In the rows, 128 means zero.
One hidden turn or mirror swaps the rows below in pairs. Which row is each named row swapped with?
The rows were stretched afterwards, more along some directions than others.
zuvel: [128 132 135 157 141 111 172 143  89 111 157 130 163 102 107  99]
Vanu: [132 124 108 142 101 130 160 130 124 122 139 135 148 117 134 121]
sud: [131 148 117 119 106 147 126 123 142 135 126 133 140 140 149 156]
tudom: [158 135 135  97 111  98 134 126 104  79 142 128 180 156 107 113]
geluv: [126 147 130 101 128 131 145 148 148 112 139 117 131 165 111 161]
Ropiz: [137 153 134 129  89 109 168 178 107 108 130 115 130 159 104 109]
kipam: [134 157 132 126  95 111 169 178 109 100 134 112 127 160 104 110]
gul: [136 135 119 124 119  72 110 118 120 115 138 135 181 114 132 128]
liro: [112 136 142 134 150 145 153 134 143 123 139 119 146 115 157 148]
duzag: [154 123 128 124 121 121 121 127 119  88 124 128 181 124 133 114]
Rogan: [127 128 136 152 140 109 176 144  89 114 158 129 159  98 105  99]
Pep: [130 128 135 157 138 105 172 150  92 116 146 129 166 105 112 102]
naf: [106 135 146 132 154 142 153 130 143 122 142 116 147 108 152 141]
mig: [131 147 115 120  87 105 119 121 124 107 110 126 145 125 147 143]
gipud: [132 151 132 100 130 127 136 149 152 110 130 116 135 173 118 163]
fuz: [142 135 134 157 119  84 124 122 111 118 140 133 171 128 149 111]
bugir: [136 129 125 102 127  99  95 150 130 120 123 124 171 141 131 131]
Kuro: [134 159 129 118 100 111 165 178 113 103 127 116 131 168 101 115]
Nanal: [160 153 119 116 108 109 135 145 142  99 133 125 155 177 125 155]
pafa: [114 172 135  92 124 159 136  99 127 106 143 104 129 112 152 126]
terob: [147 138 128 133 110 110 137 119 115 124 151 115 146 122 121 134]
metid: [125 155 127 100 133 131 139 145 149 112 135 119 134 164 119 170]
vinek: [125 149 129 109 128 124 141 146 150 118 137 121 134 166 112 163]
pibos: [150 127 131 100  84 117 132 136 127 100 125 137 169 154 133 110]
bepi: [127 146 127  90 124 134 133 134 133  98 130 102 155 114 140 150]
vano: [134 157 131 123 100 112 167 181 113 104 136 114 123 165 102 108]
lider: [131 127 140 158 144 100 172 154  97 115 157 127 164 109 101 101]
mer: [124 160 100 110 103 109 137 147 138 104 132 110 129 143 124 138]
fam: [104 139 140 138 155 140 149 128 143 128 145 117 141 108 153 145]
tosed: [122 145 118 117 151 151 135 133 144 101 122 120 159 123 135 149]
Fop: [120 145 113 133  89 127 151 153 144 123 104 116 124 134 148 168]
Dusan: [108 137 142 134 157 138 147 117 140 127 139 121 149 104 158 149]
suk: [122 161 136 119 104 119 170 167 116 105 135 117 125 154 109 113]
vifet: [126 135 137 144 144 112 167 140  89 110 153 127 166  99 106  98]
Ras: [142 104 132  84  92 122 131 136 111 117 120 140 173 135 123 128]
Momet: [114 161 128 127 138 134 141 100 136 111 136 125 154 102 178 147]

duzag swaps with mig
pafa swaps with terob
Dusan swaps with gipud

One hidden turn or mirror swaps the rows below in pairs. Which row is each named row swapped with?
The rows were stretched afterwards, more along some directions than others.
tabe: [128 132 107 142 144 148 120 114 126 135 133  98 162 145 136 156 133 170
 109]
Bisi: [113 140 124 152 130 112 124 159 146 145 121 126 133 138 128 127 122 129
 107]
bedo: [130 133 104 140 142 147 122 117 125 140 134  99 160 144 135 154 132 171
 108]
fekas: [155 128 121 119 130 109 140 124 122 124 117 130 107 109 113 136 122 136
 114]
lop: [107 128 134 150 130 105 125 153 135 140 127 119 145 131 131 143 115 142
 109]
deva: [118 143 125 142 145 112 133 146 157 129 145 109 145 139 118 144 116 128
  99]
fek: [157 120 141 107 146 113 121 125 127 111 118 127 116 128 106 131 110 138
 124]
nasen: [115 136 133 134 143 109 122 154 146 124 131 113 141 145 116 138 109 127
 108]
zurar: [137 110 113 143 139 156 149 124 105 145 148  88 160 124 118 146 117 195
 107]
gipu: [146 117 121 112 138 121 133 115 115 113 108 124 122 115 120 111 118 135
 130]
gurud: [138 105 113 143 138 155 147 126 108 147 144  87 161 125 119 140 116 189
 107]
Pemas: [163 122 134 115 133 114 123 128 119 117 119 120 106 120 113 129 112 130
 115]
sadad: [130 130 109 139 145 147 121 114 127 135 136  94 163 147 131 156 130 172
 107]
rafoz: [152 122 131 110 129 115 133 130 118 122 123 122 108 120 117 135 126 139
 118]
nav: [141 107 110 145 136 153 148 129 112 145 149  89 158 126 118 141 116 188
 110]
Bof: [ 99 137 117 128 145 116 127 136 139 120 121 123 151 144 126 124 118 131
 122]
semek: [128 133 103 144 143 149 126 116 126 138 138  94 159 146 133 150 132 176
 109]
nov: [151 120 129 109 145 116 135 115 122 107 125 130 118 127 114 128 124 138
 125]
lom: [139 105 109 141 137 156 149 123 105 146 147  89 158 123 117 140 116 191
 109]
Vizas: [160 116 122 112 138 118 138 119 137 105 128 129 112 119 106 128 118 139
 117]
gopo: [128 135 105 140 145 148 125 116 127 138 135  96 161 143 132 155 132 174
 111]
pili: [116 127 130 149 126 105 122 151 147 143 121 127 136 147 127 129 116 117
 111]
Ralu: [140 107 111 142 139 156 146 126 109 146 147  91 160 126 119 142 115 189
 110]
Vezuk: [146 101 119 110 144 131 117 108 113 120 111 121 128 124 122 133 119 126
 110]
muvod: [160 122 125 108 139 107 138 124 124 121 129 125 111 112 100 147 115 142
 105]
nofun: [116 136 119 131 144 107 134 142 158 113 143 127 143 146 112 145 116 137
 104]
gageg: [156 112 105 126 128 132 130 124 115 129 114 117 109 115 128 105 124 134
 112]
far: [155 111 140 133 122 113 123 124 123 132 107 130 113 124 125 126 119 123
 112]
Kodib: [100 137 130 125 155 113 129 136 150 111 133 123 153 155 119 137 125 133
 120]
nuneb: [163 123 123 121 133 120 139 119 126 126 140 112 111 115 107 135 113 136
 100]
tur: [161 120 130 138 122 112 131 136 116 140 115 127 102 111 120 123 119 138
 103]
gelo: [118 139 145 128 153 102 116 146 147 116 130 125 146 152 114 149 109 137
 110]
neba: [105 138 134 132 137 110 131 155 139 127 136 119 142 144 124 147 124 139
 108]
Bebal: [143 115 129 122 122 121 125 121 113 132 116 124 112 111 122 131 121 146
 121]
Buk: [142 109 109 145 138 156 148 125 109 144 146  89 156 125 122 137 119 191
 111]
rurof: [ 96 126 121 135 139 114 125 138 143 139 116 122 157 134 133 137 114 144
 114]
geref: [106 131 106 146 136 126 126 150 142 134 127 117 143 141 135 116 123 130
 107]
bobuz: [105 137 123 136 139 108 141 144 144 128 129 119 143 133 110 143 117 137
 107]
puvi: [105 142 130 126 151 109 130 144 153 120 134 125 149 139 111 158 120 138
 103]
Rurep: [131 130 109 142 142 148 120 113 126 135 137  97 159 146 133 157 132 173
 106]
Bezak: [103 115 112 126 151 123 116 133 141 128 120 115 157 148 123 136 116 119
 109]
rovuz: [144 107 119 118 129 118 132 117 118 136 110 122 124 108 122 127 111 150
 117]

neba swaps with rafoz
lop swaps with Bebal
nofun swaps with Vizas
nov swaps with Kodib

One hidden turn or mirror swaps the rows below in pairs. Which row is each named row swapped with?
The rows were stretched afterwards, more along some directions than others.
zataz: [140 112 148 120 124  99 104 104 104 111 156 134 138 127 129 131 135  82]
Tubo: [126 119 148 128 126 105  97 121 104 110 141 129 131 123 130 151 121  99]
fike: [160 136 143 110 114 141 146 144 116 111 162 144 150 121 137 148 123 114]
desip: [124 116 139 128  92 132 137 109 124  83 148 122 119 135 118 132 145  89]
pamuk: [152 124 139 129 109 120  90 108 110 100 182  92 130  99 126 119 110  63]
totan: [119 138 124 124 105 114 120  88 122 107 166 113 129 137 107 127 160  77]
Vipep: [129 124 147 124 120 109 110 116 113 113 136 125 141 143 135 137 136  81]
mil: [106 133 149  85 100 132 164 120 113 109 159 143 138 138 138 161 146 128]
ruk: [114 137 155 100  89 151 152 123 108  95 167 138 132 135 139 159 135 121]
zugud: [161 127 174  87  95 117 128  60  82 100 210 110 112 104 103 115 131 110]
Rede: [116 137 124 127 114 127 140 119 128  98 153 108 136 134 108 125 156  88]
nefim: [154 109 164 120 118 105 109 108  91 107 160 134 133 111 121 124 129  96]
Dem: [147 128 151 104 100 137 150 140 120 110 150 129 151 138 148 148 127 132]
mifo: [131 137 136 105 108 114 155 102 121 110 141 128 147 146 104 133 179 112]
manoz: [155 125 158 127  96 125 105 110 101  81 199 111 132  90 141 138 110  59]
tuni: [151 138 151 117 108 158 151 141 124 107 167 127 139 129 157 137 133 105]
mebu: [156 126 172  84 104 136 184 114 120 116 180 131 139 132 124 126 133 154]
donat: [132 128 146 137 117 123 136 114 110 103 134 130 141 111 111 133 159  99]
git: [142 140 145 121 115 138 143 154 131 114 158 132 140 116 148 158 126 107]
peb: [123 159 136 132 144 139 165  79 132  85 183 118 126 115 151 128 130  78]
lub: [144 130 170  94 107 143 181 131 127 109 169 128 141 132 138 152 129 142]
zilun: [122 160 141 124 140 136 170  82 130 100 185 131 123 116 150 140 133  88]
ren: [155 130 141 138 106 123  99 120 113  89 173 100 134  93 127 123 109  47]
rogez: [114 136 148  98  99 146 146 114 108 109 177 141 130 122 135 146 148 116]
Duto: [135 149 165 124 125 144 140 133 106  95 181 105 109  70 137 148 102  91]
zab: [155 123 154 122  86 128 112 117  96  86 172 107 138 104 148 131 110  65]
tido: [132 139 161 108 125 135 137 132 107  94 172 102 110  87 131 134  99  95]
mova: [157 120 153 123  92 127 103 113 112  85 181 105 129 101 143 126 107  54]
nema: [114 144 149  86  96 131 152  97 109  93 189 135 122 119 130 148 131 111]
pema: [137 143 160 128 129 138 142 143 106 110 159 114 119  96 118 136 126 109]
Vud: [142 134 168  90 103 151 178 114 124 114 165 127 148 150 135 139 146 152]
suz: [152 127 164  82 110 139 180 133 121 123 163 128 144 122 121 136 120 151]
bifi: [164 118 182 105  92 123 124 103  85  74 188 120 115  98 115 139 118  94]
ved: [140 109 154 115 106 119 107 107  98  90 148 140 136 133 145 138 127  81]
vog: [141 122 140 117  90 119 105 101 117  94 173 108 128 109 129 119 116  65]
mevo: [141 117 153 109 116 103 105 104  96 110 156 143 143 130 119 141 134  97]
zitik: [124 154 138 131 142 133 166  82 136  99 179 134 114 112 139 124 130  92]
Lesu: [138 148 141 111 150 103 145 111 116  97 170 135 129 106 154 148 110  79]
fis: [130 151 155 128 135 136 133 123 102 103 176 101 116  93 125 136 110  96]
pitaz: [124 152 137 120 142 135 162  92 125 102 180 143 121  99 136 141 121  98]
rito: [149 142 181  90  97 138 131  81  84  85 201 126 110  97 115 135 127 110]
bag: [151 146 160 104 105 122 137  85 105  71 196 115 116  83 112 142 128  87]
biviv: [145 132 165  75  84 111 138  74  99  89 187 109 135 103 108 131 125 111]
fulib: [137 158 121 125 164 112 128 116 127 108 160 130 128 106 129 141 102  83]
Deko: [125 150 134 114 155 118 139 101 126  96 175 127 119 119 151 139 111  87]
nobe: [134 152 133 136 154 117 133  99 115  93 162 125 124 103 153 136 111  79]

zugud swaps with desip
mova swaps with zataz
biviv swaps with donat
mevo swaps with ren

